cols: M A H V
Nalu: [101 124 100 119]
nimus: [117 124 100 119]
mosum: [101 124  53 119]
gemu: [187  99 131  97]
down: [100  53] | H
down: [119  97] | V
down: [101 187] | M

cols: W Y N J U D E B F X
san: [111 157 131 156 163 149 168 155 130 143]
vur: [120 166  82 123 112 183 171 112 146 144]
melez: [153 147 158 105 134 167 145  75 131 130]
tigam: [130 143 163 117 123 195 191 132 134 112]
gero: [123 111 116 133 152 119 117 151 126 116]
pado: [ 97 152 158 186 181 113  86 151 126 129]
vil: [ 87  76  72 149 150 138 147 123 135 150]
tuzo: [144 198 120  36 152  96 107 154  65 138]
Rupu: [103 166  94 198 105  95  55 135 110 161]
down: [134 126 126 135] | F
down: [150 138] | X
down: [158 163 116 158  72 120] | N

cols: K Z L S
Fil: [137 184 140 140]
setog: [110 184 140 140]
ket: [137 184 163 163]
q: [110 184 140 140] | setog

cols: Q C T G R
Tuso: [176 130 204 111 160]
rak: [112 123 204  89 162]
rupe: [ 53 123  73 128 106]
dived: [ 53 122  67 130 106]
down: [111  89] | G
down: [123 122] | C
down: [176 112  53] | Q
down: [160 162] | R
down: [111  89 128] | G

cols: rim Mut per besom
Mima: [137 123 169 106]
geza: [120 132 105 113]
mam: [125 130 100 174]
Lam: [117 114  92 172]
kad: [122 124 213 106]
rara: [130 134 119 155]
Susin: [124 122 111 126]
digu: [114 123 116 109]
kur: [124 142 107 124]
pabo: [126 139  76 218]
down: [169 105 100  92 213 119] | per
down: [124 134 122 123 142] | Mut
down: [174 172 106 155 126] | besom
down: [120 125 117 122 130 124 114] | rim
down: [130 124 114 124 126] | rim
down: [126 109 124 218] | besom

cols: ner lim masu guta rokoz fuv vomi tavi Pifa pab
kig: [141 145 141 128 128 141 128 208 128 141]
nuraz: [141 158 132 158 132 136 136 162 128 136]
Sud: [132 162 128 132 136 149 141 141 132 145]
tonin: [128 174 128 136 128 141 132 149 128 136]
voz: [136 145 128 141 132 153 128 149 132 141]
tok: [132 136 128 141 128 136 132 145 132 149]
Lin: [132 162 128 149 128 153 132 141 132 132]
fimi: [132 170 136 149 128 141 132 162 128 141]
vakim: [132 162 128 149 128 153 132 141 128 132]
q: [141 145 141 128 128 141 128 208 128 141] | kig
down: [141 136 145 136 141 149] | pab
down: [141 153 136 153 141] | fuv
q: [132 162 128 149 128 153 132 141 128 132] | vakim

cols: migaz Nizu som Moni
morav: [ 55 102 123 186]
durel: [ 55 102 112  79]
fula: [ 55 102 112 183]
down: [112 112] | som
down: [ 79 183] | Moni
q: [ 55 102 123 186] | morav

cols: zaf nid nepos Sapi Par zipab
bomu: [163 129  87 161 154  99]
Sapos: [117 130 125 138 144 183]
nes: [117 130 125 138 119 183]
down: [ 87 125] | nepos
down: [161 138] | Sapi

cols: zamor zinon vugod Ros vug domak
Nima: [138 121 139 112 139 132]
dalog: [162 118 136  99 146 109]
meroz: [ 56 128 106 124 136 150]
kipof: [106 135 132 163 104 155]
balo: [158 126 139 126 127 120]
zemam: [ 96 131 122 130 128 139]
Vesil: [167 126 153 136 119 134]
lum: [125 143 134 151 110 148]
down: [136 106 132 139 122 153 134] | vugod
down: [135 126 131 126 143] | zinon
down: [139 136 106] | vugod
down: [124 163 126 130] | Ros

cols: nizek dolo Kel Dip von Lop
sulap: [106 101 131 131  82 130]
Lekub: [173 154 148 141 140 146]
Pupu: [128 123 143 146 113 129]
ramer: [106 124 130 129 110 128]
Liba: [118 130 118 112 157 128]
vinef: [127 185 137 133 122 127]
fas: [137 112 148 147 122 133]
Riteg: [ 94  80 119 128  93 124]
Baped: [154 170 111 121 122 122]
Deder: [146 158 134 132 168 130]
gil: [121 164 126 129 103 132]
Nofol: [161 204 138 135 170 132]
down: [123 124 130] | dolo
down: [173 128 106 118 127 137  94 154 146] | nizek
down: [173 128 106 118 127 137  94 154] | nizek
down: [123 124 130 185 112  80 170] | dolo
down: [ 82 140 113 110 157 122 122  93 122 168] | von
down: [129 128 128 127 133 124 122 130] | Lop

cols: ruvon tes rata Turam retuv gos sal
sifi: [102 142 110 106  95 163 121]
neve: [144 112  77 176 104 102 108]
nekol: [176 101  93 208 129  83  83]
duv: [149 185 115 116 107 124 142]
Segu: [ 87 101 125 175 124 174 109]
down: [107 124] | retuv
down: [144 176 149  87] | ruvon
down: [142 109] | sal
down: [104 129] | retuv
down: [185 101] | tes
down: [208 116] | Turam
down: [142 112 101 185] | tes

cols: Vovom zup Doz kabam
Rotol: [108 119 146 160]
bon: [105 120  92  50]
boko: [104 130 134 168]
meraf: [121 139 171 156]
Lis: [121 139 171 157]
down: [171 171] | Doz
down: [139 139] | zup
down: [108 105 104] | Vovom

cols: Zof mino nat bibap Gad zevul leniz
tiv: [156 128  79 184 133 114  67]
fubob: [ 76 168 101 114  62 119 137]
lezor: [199 136 181  64 113 179 125]
Lefa: [ 86 167 151  69 123 121 111]
dulo: [174 197 186 111  67  94  64]
down: [ 76 199] | Zof
down: [179 121] | zevul
down: [181 151] | nat
down: [137 125 111  64] | leniz

cols: sugob bobep Mumiv goka rol dol Tonu
vap: [115 117 173  76 158 134 182]
dav: [115 117 173  76 135 134 182]
nit: [140 172  32 186 121 104 169]
down: [182 169] | Tonu
down: [158 135] | rol

cols: bazo Vunep Vob ragag zusip Fugi
seto: [ 82 143 150 120 145 113]
Famo: [ 95 115 120 139 133 123]
bot: [147 166 141  98 185 144]
vozel: [135 138 131 119 115 119]
nonek: [136 182 116 172 135 164]
Pazer: [185  81 210 130 110 185]
dilu: [126 208  61 115 174  96]
vol: [169 162 149 147 145 103]
fum: [ 78  92 134  93  86 127]
down: [120 141] | Vob
down: [210  61 149 134] | Vob
down: [115 135 110 174 145  86] | zusip
down: [120 141 131 116 210  61 149 134] | Vob
down: [166 138 182  81 208 162] | Vunep

